In the data rows, the value 50 means zero.
Each row has a hidden score. How much does it go up from the first row of each pair to the second? 20 means little or no change, 40 a big rise and 0 a big fall. The score is a weighted sum of the row's numbers plus the product of two more (or one squared), each taken from its middle value.
[56. 45. 77. 36. 63. 75. 44. 72. 29. 39. 50. 68. 43. 33. 52.]
[30. 35. 49. 64. 46. 65. 45. 61. 71. 64. 81. 47. 54. 87. 39.] >> 24
[82. 47. 45. 46. 58. 25. 58. 24. 42. 62. 41. 61. 58. 65. 47.]
[62. 50. 53. 44. 41. 32. 53. 42. 47. 59. 42. 35. 58. 54. 54.] >> 18
[28. 35. 40. 65. 45. 65. 54. 54. 69. 68. 68. 50. 65. 60. 51.]
[55. 50. 71. 35. 61. 73. 42. 67. 34. 43. 48. 62. 46. 38. 48.] >> 15
[30. 42. 38. 51. 57. 57. 54. 40. 58. 53. 52. 38. 67. 44. 60.]
[34. 39. 49. 57. 47. 65. 44. 61. 67. 63. 79. 46. 56. 86. 33.] >> 19
[85. 46. 44. 47. 60. 20. 61. 19. 42. 59. 41. 64. 59. 67. 47.]
[35. 47. 46. 45. 61. 48. 63. 44. 58. 42. 41. 29. 62. 50. 71.] >> 21
[70. 49. 46. 43. 58. 39. 48. 34. 49. 63. 41. 53. 57. 61. 55.]
[27. 35. 36. 58. 57. 58. 60. 40. 60. 52. 55. 38. 67. 42. 60.] >> 18
[30. 39. 40. 53. 57. 58. 56. 43. 63. 52. 53. 38. 70. 43. 64.]
[35. 47. 44. 46. 61. 47. 62. 47. 58. 45. 42. 30. 66. 51. 68.] >> 22
[33. 39. 42. 58. 48. 64. 52. 55. 68. 67. 65. 49. 57. 59. 52.]
[72. 48. 48. 44. 57. 37. 49. 34. 48. 61. 41. 53. 58. 61. 49.] >> 21
[47. 61. 69. 54. 55. 66. 31. 61. 25. 44. 46. 68. 43. 43. 62.]
[57. 49. 77. 34. 64. 76. 45. 71. 30. 38. 50. 69. 39. 33. 50.] >> 18
[55. 46. 64. 27. 60. 68. 44. 53. 51. 47. 40. 56. 43. 39. 43.]
[32. 49. 44. 52. 63. 47. 65. 46. 58. 42. 41. 29. 63. 50. 71.] >> 22
[30. 37. 39. 60. 48. 65. 52. 57. 65. 67. 65. 50. 64. 59. 54.]
[26. 45. 42. 45. 64. 41. 77. 48. 59. 37. 42. 26. 70. 49. 75.] >> 27
[33. 37. 41. 58. 48. 66. 52. 54. 66. 68. 66. 49. 66. 59. 54.]
[42. 80. 59. 75. 54. 52. 24. 60. 36. 44. 54. 68. 39. 33. 59.] >> 17
[40. 82. 58. 80. 54. 50. 23. 61. 42. 44. 55. 71. 31. 31. 51.]
[61. 51. 55. 41. 37. 28. 55. 44. 40. 59. 43. 34. 63. 54. 54.] >> 21
[31. 46. 42. 49. 62. 43. 71. 49. 56. 39. 42. 27. 63. 49. 71.]
[50. 89. 40. 72. 49. 55. 30. 48. 59. 42. 69. 54. 38. 29. 47.] >> 8
[47. 99. 40. 83. 46. 53. 29. 46. 61. 32. 81. 61. 33. 18. 47.]
[61. 47. 53. 41. 39. 27. 56. 43. 44. 59. 43. 34. 62. 54. 51.] >> 22
[77. 48. 44. 45. 56. 31. 53. 29. 47. 62. 40. 57. 58. 64. 47.]
[68. 47. 57. 46. 28. 11. 70. 42. 36. 58. 44. 31. 61. 56. 56.] >> 16
[35. 38. 50. 63. 47. 64. 44. 61. 70. 65. 77. 46. 60. 84. 43.]
[79. 41. 30. 45. 58. 45. 47. 28. 55. 49. 28. 65. 28. 62. 47.] >> 28
[62. 47. 41. 47.  4. 14. 65. 56.  0. 73. 46.  8. 60. 45. 30.]
[61. 51. 53. 40. 40. 30. 55. 46. 45. 60. 42. 34. 64. 55. 53.] >> 5
[61. 51. 46. 41. 25. 33. 51. 54. 22. 69. 44. 21. 68. 49. 39.]
[58. 46. 85. 35. 65. 79. 47. 79. 24. 32. 53. 77. 36. 28. 50.] >> 15
[48. 60. 67. 51. 54. 67. 32. 63. 30. 46. 46. 66. 43. 44. 62.]
[59. 40. 76. 23. 62. 71. 54. 56. 46. 35. 38. 69. 20. 30. 26.] >> 23
[58. 42. 71. 19. 61. 71. 50. 55. 50. 40. 38. 63. 25. 34. 32.]
[61. 50. 44. 44. 17. 24. 57. 54. 12. 70. 45. 17. 57. 48. 38.] >> 33
[86. 46. 43. 44. 59. 21. 59. 21. 44. 61. 40. 62. 55. 67. 57.]
[59. 46. 83. 31. 64. 78. 48. 79. 21. 31. 52. 78. 30. 28. 50.] >> 14
[46. 52. 56. 46. 48. 35. 66. 51. 61. 41. 36. 31. 72. 54. 70.]
[54. 45. 64. 26. 60. 69. 44. 56. 49. 50. 39. 56. 40. 39. 39.] >> 21
[63. 50. 54. 45. 39. 27. 57. 46. 40. 60. 42. 33. 64. 55. 52.]
[48. 99. 38. 86. 45. 52. 28. 45. 60. 27. 84. 62. 25. 15. 46.] >> 18
[48. 85. 43. 66. 51. 55. 30. 51. 60. 44. 66. 53. 43. 30. 47.]
[87. 36. 25. 44. 58. 41. 49. 27. 59. 45. 25. 70. 26. 64. 45.] >> 36
[62. 42. 44. 24. 54. 57. 39. 43. 59. 42. 31. 63. 22. 49. 35.]
[25. 30. 40. 66. 44. 65. 60. 55. 70. 70. 74. 53. 68. 61. 50.] >> 22
[45. 64. 75. 57. 55. 70. 31. 67. 18. 39. 48. 78. 38. 40. 66.]
[68. 47. 58. 44. 30. 10. 70. 37. 35. 58. 44. 31. 65. 55. 53.] >> 18
[49. 90. 42. 65. 49. 56. 30. 47. 59. 41. 69. 54. 42. 28. 49.]
[49. 53. 57. 45. 49. 36. 63. 51. 62. 44. 36. 31. 74. 55. 66.] >> 22
[84. 47. 42. 45. 59. 21. 60. 23. 45. 60. 40. 63. 53. 67. 53.]
[39. 85. 62. 88. 55. 50. 23. 59. 35. 42. 57. 75. 33. 28. 54.] >> 14
[32. 49. 46. 42. 62. 47. 64. 46. 56. 45. 42. 29. 61. 49. 70.]
[60. 40. 45. 20. 54. 55. 39. 46. 58. 43. 31. 63. 25. 48. 40.] >> 21
[50. 95. 41. 69. 47. 56. 28. 49. 58. 39. 73. 56. 37. 24. 46.]
[64. 36. 43. 20. 55. 52. 41. 42. 60. 39. 28. 70.  9. 47. 33.] >> 33
[49. 99. 40. 76. 46. 54. 29. 46. 56. 35. 76. 59. 33. 22. 45.]
[33. 47. 45. 44. 62. 47. 64. 50. 56. 44. 41. 29. 63. 50. 71.] >> 33
[58. 41. 76. 17. 63. 73. 55. 57. 47. 36. 37. 70. 12. 29. 22.]
[57. 42. 67. 25. 60. 70. 48. 57. 47. 44. 38. 60. 29. 36. 34.] >> 19
[24. 28. 49. 70. 43. 67. 50. 68. 81. 65. 96. 51. 56. 99. 31.]
[71. 44. 39. 45. 59. 50. 43. 37. 57. 53. 32. 57. 42. 59. 49.] >> 15
[33. 36. 49. 63. 47. 65. 44. 64. 69. 63. 78. 47. 55. 85. 38.]
[22. 25. 48. 75. 41. 68. 52. 73. 81. 66. 99. 51. 49. 99. 27.] >> 24
[23. 34. 37. 59. 58. 57. 62. 39. 60. 51. 56. 37. 68. 41. 67.]
[17. 27. 28. 73. 59. 56. 75. 35. 60. 45. 62. 37. 70. 37. 62.] >> 20
[85. 44. 44. 49. 59. 18. 59. 21. 45. 59. 40. 64. 55. 68. 48.]
[61. 38. 44. 25. 54. 54. 39. 43. 58. 41. 29. 66. 23. 48. 35.] >> 23
[61. 51. 54. 43. 36. 24. 58. 46. 39. 60. 43. 33. 62. 55. 56.]
[65. 34. 43. 20. 52. 52. 42. 38. 61. 34. 26. 73.  8. 46. 32.] >> 26
[34. 38. 48. 61. 47. 66. 43. 64. 72. 64. 76. 46. 53. 84. 40.]
[49. 99. 36. 83. 46. 51. 28. 43. 61. 29. 84. 62. 28. 16. 39.] >> 18
[81. 38. 32. 46. 58. 42. 46. 32. 60. 47. 27. 67. 28. 63. 40.]
[62. 52. 53. 41. 42. 34. 52. 41. 44. 60. 42. 34. 64. 54. 55.] >> 13
[59. 45. 69. 21. 61. 68. 48. 56. 48. 42. 39. 61. 26. 35. 38.]
[55. 44. 64. 26. 60. 69. 45. 54. 51. 48. 39. 58. 35. 38. 34.] >> 21
[75. 42. 36. 45. 58. 48. 43. 36. 56. 52. 30. 61. 33. 60. 46.]
[77. 41. 33. 45. 57. 45. 45. 33. 57. 50. 29. 62. 33. 61. 44.] >> 19
[22. 31. 37. 66. 44. 65. 61. 55. 73. 68. 76. 53. 62. 62. 51.]
[41. 84. 62. 79. 54. 50. 23. 63. 36. 41. 57. 76. 29. 29. 57.] >> 15
[62. 52. 44. 41. 17. 25. 56. 56. 16. 70. 44. 17. 65. 48. 32.]
[59. 50. 57. 45. 42. 34. 53. 51. 44. 61. 43. 35. 63. 55. 54.] >> 12
[60. 42. 74. 22. 65. 71. 54. 53. 47. 36. 38. 69. 12. 29. 27.]
[66. 47. 58. 44. 32. 17. 64. 45. 39. 58. 43. 32. 69. 55. 52.] >> 19
[56. 41. 75. 15. 63. 73. 52. 54. 46. 40. 37. 69. 14. 29. 27.]
[34. 49. 44. 51. 62. 49. 64. 48. 58. 46. 41. 29. 63. 50. 65.] >> 23
[66. 48. 42. 43.  2. 10. 67. 53.  0. 73. 46.  7. 58. 45. 27.]
[58. 48. 77. 33. 65. 76. 47. 74. 26. 36. 51. 72. 38. 31. 53.] >> 6
[62. 49. 56. 41. 37. 28. 57. 44. 43. 58. 43. 34. 67. 55. 49.]
[64. 51. 54. 43. 34. 21. 61. 43. 41. 59. 43. 33. 65. 55. 52.] >> 19
[46. 50. 61. 44. 43. 23. 80. 53. 62. 33. 33. 27. 74. 56. 70.]
[48. 50. 62. 46. 43. 22. 81. 53. 61. 32. 33. 27. 74. 56. 70.] >> 20
[50. 96. 40. 75. 48. 54. 30. 47. 59. 37. 74. 57. 37. 23. 43.]
[58. 48. 74. 32. 63. 75. 44. 72. 29. 41. 49. 66. 45. 34. 51.] >> 23
[35. 38. 46. 56. 47. 65. 44. 63. 69. 64. 78. 47. 61. 85. 37.]
[86. 36. 27. 46. 58. 38. 50. 27. 60. 44. 24. 71. 24. 65. 47.] >> 32
[12. 25. 30. 70. 58. 56. 75. 37. 63. 44. 63. 38. 74. 36. 70.]
[71. 46. 44. 47. 58. 37. 50. 33. 49. 62. 41. 53. 59. 61. 47.] >> 17
[29. 46. 45. 49. 61. 42. 73. 48. 59. 39. 42. 27. 63. 49. 74.]
[62. 47. 42. 42. 14. 21. 60. 55.  7. 71. 45. 14. 65. 47. 31.] >> 26
[29. 37. 40. 57. 44. 64. 55. 53. 69. 67. 68. 50. 66. 60. 55.]
[72. 48. 44. 44. 58. 35. 50. 30. 48. 61. 41. 54. 54. 62. 51.] >> 20
[50. 99. 38. 81. 46. 53. 29. 47. 59. 30. 82. 61. 25. 17. 46.]
[30. 47. 45. 47. 62. 45. 68. 46. 58. 41. 42. 28. 67. 50. 72.] >> 28
[44. 75. 56. 66. 55. 54. 25. 57. 40. 48. 51. 63. 46. 36. 54.]
[33. 46. 42. 46. 61. 47. 65. 45. 56. 42. 42. 28. 61. 50. 72.] >> 28
[55. 41. 70. 23. 62. 71. 51. 55. 48. 40. 38. 63. 25. 33. 31.]
[66. 39. 44. 26. 54. 56. 40. 41. 57. 41. 29. 66. 23. 48. 36.] >> 24
[81. 38. 30. 46. 58. 43. 47. 32. 58. 49. 28. 65. 31. 63. 44.]
[49. 85. 42. 66. 51. 56. 30. 48. 59. 44. 66. 53. 41. 31. 49.] >> 8
[50. 91. 43. 70. 49. 56. 29. 49. 61. 39. 71. 55. 42. 26. 45.]
[50. 90. 42. 72. 48. 57. 30. 49. 59. 40. 71. 55. 38. 27. 53.] >> 20
[62. 39. 44. 23. 54. 55. 40. 46. 59. 42. 29. 66. 22. 48. 34.]
[46. 75. 57. 67. 55. 53. 26. 57. 44. 48. 52. 64. 46. 36. 49.] >> 13
[78. 39. 33. 43. 59. 46. 44. 35. 57. 49. 29. 61. 40. 61. 46.]
[50. 83. 44. 64. 49. 57. 30. 52. 58. 43. 65. 51. 40. 31. 45.] >> 9
[63. 38. 44. 19. 55. 55. 40. 42. 60. 38. 29. 67. 20. 47. 41.]
[60. 51. 52. 40. 42. 35. 52. 44. 47. 60. 43. 34. 62. 54. 54.] >> 12
[56. 43. 69. 29. 61. 69. 48. 53. 50. 44. 39. 61. 27. 36. 34.]
[59. 38. 78. 18. 62. 72. 55. 58. 45. 35. 37. 71. 11. 28. 27.] >> 20
[57. 49. 84. 32. 66. 81. 49. 78. 22. 31. 52. 77. 35. 27. 49.]
[83. 39. 30. 52. 59. 44. 48. 32. 57. 46. 27. 67. 28. 63. 44.] >> 31
[27. 33. 49. 73. 42. 67. 50. 69. 76. 65. 93. 50. 61. 98. 36.]
[33. 36. 47. 60. 44. 66. 45. 61. 68. 64. 81. 47. 60. 88. 36.] >> 16
[50. 51. 56. 47. 50. 38. 60. 51. 57. 45. 36. 32. 68. 55. 64.]
[27. 32. 48. 61. 44. 67. 47. 65. 73. 65. 87. 48. 58. 93. 37.] >> 25
[50. 92. 41. 65. 48. 55. 30. 51. 57. 39. 72. 55. 36. 26. 46.]
[26. 36. 36. 69. 58. 56. 63. 39. 59. 50. 56. 38. 69. 41. 63.] >> 25
[69. 50. 59. 47. 30.  9. 70. 42. 35. 56. 44. 32. 67. 56. 51.]
[45. 52. 63. 45. 42. 18. 85. 52. 62. 29. 32. 25. 76. 56. 70.] >> 22
[42. 75. 56. 71. 55. 55. 25. 58. 45. 49. 52. 63. 45. 37. 55.]
[38. 85. 59. 82. 53. 50. 22. 61. 36. 41. 57. 76. 28. 28. 50.] >> 19
[18. 26. 35. 71. 42. 68. 67. 50. 79. 71. 83. 57. 60. 64. 52.]
[34. 38. 49. 56. 49. 64. 43. 60. 68. 65. 76. 46. 54. 83. 39.] >> 9
[87. 35. 26. 45. 59. 39. 50. 27. 55. 44. 24. 72. 16. 64. 43.]
[44. 72. 57. 65. 55. 55. 26. 60. 47. 50. 50. 59. 49. 39. 51.] >> 1
[44. 52. 61. 49. 41. 21. 82. 48. 61. 31. 33. 27. 76. 56. 73.]
[30. 36. 39. 61. 47. 66. 53. 54. 65. 67. 66. 50. 65. 60. 53.] >> 19
[12. 27. 30. 69. 59. 55. 76. 34. 67. 44. 63. 37. 73. 36. 67.]
[48. 61. 71. 54. 54. 67. 31. 61. 23. 43. 47. 71. 45. 43. 65.] >> 15
[33. 37. 47. 59. 46. 67. 46. 65. 70. 64. 84. 48. 58. 90. 35.]
[29. 46. 40. 47. 62. 43. 73. 47. 59. 37. 42. 26. 69. 49. 73.] >> 26
[26. 40. 37. 60. 57. 57. 58. 40. 59. 51. 54. 38. 74. 42. 60.]
[76. 49. 43. 47. 57. 31. 53. 32. 46. 61. 41. 56. 56. 63. 54.] >> 21
[58. 39. 45. 26. 54. 55. 39. 43. 60. 44. 31. 63. 23. 48. 36.]
[56. 42. 72. 20. 63. 71. 52. 56. 48. 40. 38. 65. 23. 32. 30.] >> 15
[21. 44. 42. 54. 67. 36. 87. 42. 60. 29. 42. 22. 63. 48. 87.]
[57. 50. 72. 38. 62. 72. 42. 68. 35. 41. 49. 63. 47. 36. 58.] >> 10
[54. 46. 67. 24. 59. 69. 47. 57. 51. 45. 39. 59. 33. 37. 35.]
[48. 48. 61. 42. 42. 20. 84. 51. 62. 30. 33. 26. 74. 56. 71.] >> 19
[29. 28. 48. 70. 43. 67. 49. 70. 74. 63. 93. 49. 58. 98. 33.]
[45. 52. 58. 47. 43. 25. 77. 53. 63. 33. 34. 28. 73. 56. 72.] >> 14
[24. 32. 36. 61. 60. 57. 64. 40. 61. 50. 57. 38. 72. 40. 66.]
[62. 51. 52. 42. 41. 29. 56. 44. 45. 57. 43. 34. 66. 54. 54.] >> 17
[72. 49. 43. 48. 57. 34. 51. 32. 46. 63. 40. 55. 61. 62. 52.]
[50. 99. 39. 82. 46. 51. 29. 47. 59. 32. 80. 61. 29. 18. 40.] >> 13
[58. 42. 44. 26. 55. 55. 38. 44. 57. 45. 32. 61. 28. 48. 40.]
[78. 43. 35. 39. 58. 46. 44. 35. 58. 50. 30. 62. 35. 61. 50.] >> 24
[87. 33. 30. 49. 57. 39. 49. 27. 55. 45. 25. 71. 24. 64. 41.]
[67. 47. 60. 43. 32. 13. 68. 42. 36. 57. 43. 32. 66. 55. 55.] >> 11
[48. 93. 40. 75. 48. 54. 28. 46. 58. 37. 73. 56. 39. 25. 48.]
[48. 52. 55. 44. 46. 34. 65. 52. 61. 41. 36. 31. 74. 55. 64.] >> 22
[85. 39. 28. 47. 58. 40. 48. 31. 56. 46. 26. 69. 23. 64. 47.]
[21. 23. 48. 79. 40. 68. 54. 68. 78. 65. 99. 52. 54. 99. 29.] >> 18
[28. 33. 49. 62. 44. 66. 47. 69. 72. 63. 89. 49. 58. 95. 33.]
[72. 45. 36. 41. 58. 50. 41. 39. 56. 52. 33. 57. 36. 59. 49.] >> 30
[76. 39. 34. 43. 58. 47. 44. 35. 56. 51. 30. 61. 34. 61. 44.]
[28. 46. 43. 42. 62. 42. 74. 44. 57. 37. 41. 26. 69. 49. 71.] >> 15
[34. 38. 49. 63. 47. 64. 44. 63. 66. 64. 76. 46. 53. 84. 38.]
[76. 42. 34. 39. 56. 47. 45. 36. 58. 51. 30. 60. 43. 61. 45.] >> 28
[63. 51. 43. 42. 12. 21. 59. 57. 10. 72. 45. 14. 61. 47. 35.]
[75. 49. 46. 46. 58. 34. 51. 31. 48. 61. 41. 55. 53. 62. 52.] >> 7
[40. 86. 62. 86. 55. 48. 22. 61. 35. 41. 58. 77. 25. 27. 53.]
[27. 33. 38. 65. 44. 65. 58. 56. 70. 68. 72. 52. 67. 61. 49.] >> 26
[34. 37. 40. 61. 46. 66. 53. 53. 67. 67. 66. 50. 64. 59. 51.]
[57. 41. 67. 25. 61. 69. 48. 54. 50. 45. 39. 61. 31. 36. 32.] >> 18
[67. 50. 40. 42.  0.  7. 69. 59.  0. 73. 46.  6. 64. 45. 21.]
[31. 35. 41. 58. 47. 65. 54. 54. 70. 67. 66. 50. 63. 59. 53.] >> 6
[84. 47. 44. 44. 59. 19. 60. 20. 46. 60. 41. 63. 58. 67. 53.]
[57. 39. 76. 13. 62. 72. 55. 55. 48. 36. 38. 70. 10. 29. 22.] >> 18
[49. 99. 38. 78. 45. 53. 30. 44. 59. 30. 82. 61. 30. 18. 46.]
[63. 49. 45. 36. 13. 23. 58. 56. 12. 70. 45. 15. 56. 47. 34.] >> 38
[55. 52. 70. 34. 62. 73. 41. 65. 34. 43. 49. 62. 41. 37. 52.]
[62. 39. 44. 22. 54. 54. 39. 41. 60. 41. 29. 66. 19. 48. 37.] >> 26
[69. 49. 48. 39. 58. 38. 48. 35. 51. 61. 41. 52. 54. 60. 53.]
[21. 32. 35. 66. 59. 58. 63. 41. 61. 51. 56. 38. 74. 40. 60.] >> 20
[65. 33. 42. 14. 52. 52. 42. 40. 62. 34. 25. 75.  8. 46. 25.]
[72. 43. 35. 45. 58. 49. 42. 37. 57. 51. 31. 59. 38. 60. 48.] >> 21
[30. 37. 40. 57. 59. 59. 56. 41. 58. 53. 53. 38. 66. 43. 61.]
[45. 61. 74. 57. 54. 69. 31. 67. 20. 42. 48. 75. 34. 41. 60.] >> 18
[61. 52. 54. 43. 38. 31. 54. 44. 45. 59. 42. 35. 61. 55. 55.]
[58. 50. 45. 45. 26. 34. 51. 58. 22. 68. 44. 21. 64. 49. 41.] >> 29
[66. 34. 42. 19. 52. 53. 42. 42. 56. 35. 26. 72. 13. 46. 36.]
[31. 38. 39. 62. 47. 64. 55. 53. 69. 67. 69. 51. 65. 60. 46.] >> 15
[46. 64. 73. 58. 54. 68. 32. 65. 19. 41. 48. 77. 46. 41. 68.]
[69. 48. 60. 46. 27. 10. 71. 41. 36. 58. 44. 31. 65. 56. 54.] >> 16
[58. 48. 82. 38. 65. 78. 48. 76. 24. 32. 52. 75. 34. 29. 51.]
[48. 50. 61. 50. 42. 24. 78. 52. 62. 33. 33. 27. 73. 55. 69.] >> 23
[61. 52. 45. 42. 19. 28. 55. 57. 17. 71. 44. 17. 55. 48. 36.]
[45. 62. 70. 50. 55. 68. 30. 66. 27. 44. 47. 69. 43. 43. 67.] >> 6
[67. 35. 43. 18. 53. 53. 42. 41. 62. 35. 26. 72.  9. 46. 30.]
[25. 35. 36. 63. 59. 57. 62. 43. 64. 49. 55. 38. 67. 41. 60.] >> 15
[50. 82. 41. 61. 50. 56. 30. 50. 59. 44. 64. 51. 41. 33. 49.]
[62. 38. 42. 24. 53. 55. 40. 43. 60. 39. 29. 65. 22. 48. 37.] >> 27
[75. 41. 35. 47. 58. 46. 44. 33. 59. 49. 30. 62. 29. 61. 46.]
[51. 51. 57. 42. 49. 39. 61. 55. 57. 45. 36. 32. 71. 55. 65.] >> 12
[31. 38. 42. 57. 45. 66. 51. 52. 63. 67. 64. 49. 63. 59. 57.]
[17. 27. 36. 71. 41. 67. 66. 56. 75. 70. 80. 56. 60. 64. 58.] >> 22
[41. 83. 59. 81. 54. 52. 24. 60. 38. 43. 55. 70. 35. 31. 56.]
[61. 41. 75. 18. 63. 71. 53. 56. 47. 36. 38. 68. 17. 30. 31.] >> 22
[73. 42. 34. 44. 57. 47. 44. 33. 55. 51. 30. 60. 38. 61. 49.]
[60. 43. 44. 32. 56. 56. 38. 47. 59. 48. 33. 58. 30. 49. 47.] >> 21
[82. 46. 45. 43. 59. 24. 58. 23. 43. 61. 40. 61. 54. 66. 48.]
[47. 61. 67. 56. 56. 67. 32. 61. 29. 48. 46. 64. 48. 45. 61.] >> 17
[21. 28. 36. 76. 41. 66. 66. 55. 75. 69. 80. 55. 66. 63. 50.]
[24. 44. 43. 58. 65. 38. 83. 43. 60. 33. 42. 23. 65. 48. 82.] >> 14
[47. 53. 59. 43. 45. 29. 72. 52. 60. 39. 35. 29. 69. 55. 66.]
[55. 42. 67. 24. 60. 69. 47. 55. 49. 44. 38. 60. 29. 36. 33.] >> 22
[63. 37. 46. 24. 53. 53. 41. 41. 59. 40. 29. 67. 17. 47. 36.]
[23. 27. 49. 78. 40. 67. 52. 68. 80. 64. 99. 52. 51. 99. 28.] >> 28
[26. 35. 37. 60. 58. 57. 60. 39. 62. 51. 55. 38. 66. 42. 64.]
[67. 32. 40. 16. 51. 53. 43. 40. 63. 32. 25. 76.  0. 46. 28.] >> 26
[42. 63. 81. 68. 54. 71. 32. 69.  9. 33. 50. 87. 41. 36. 70.]
[66. 50. 57. 43. 31. 17. 64. 44. 38. 61. 43. 32. 65. 55. 52.] >> 13
[17. 24. 35. 75. 40. 68. 68. 56. 77. 72. 84. 57. 67. 64. 49.]
[63. 50. 55. 46. 39. 29. 57. 46. 41. 59. 43. 33. 62. 55. 54.] >> 7
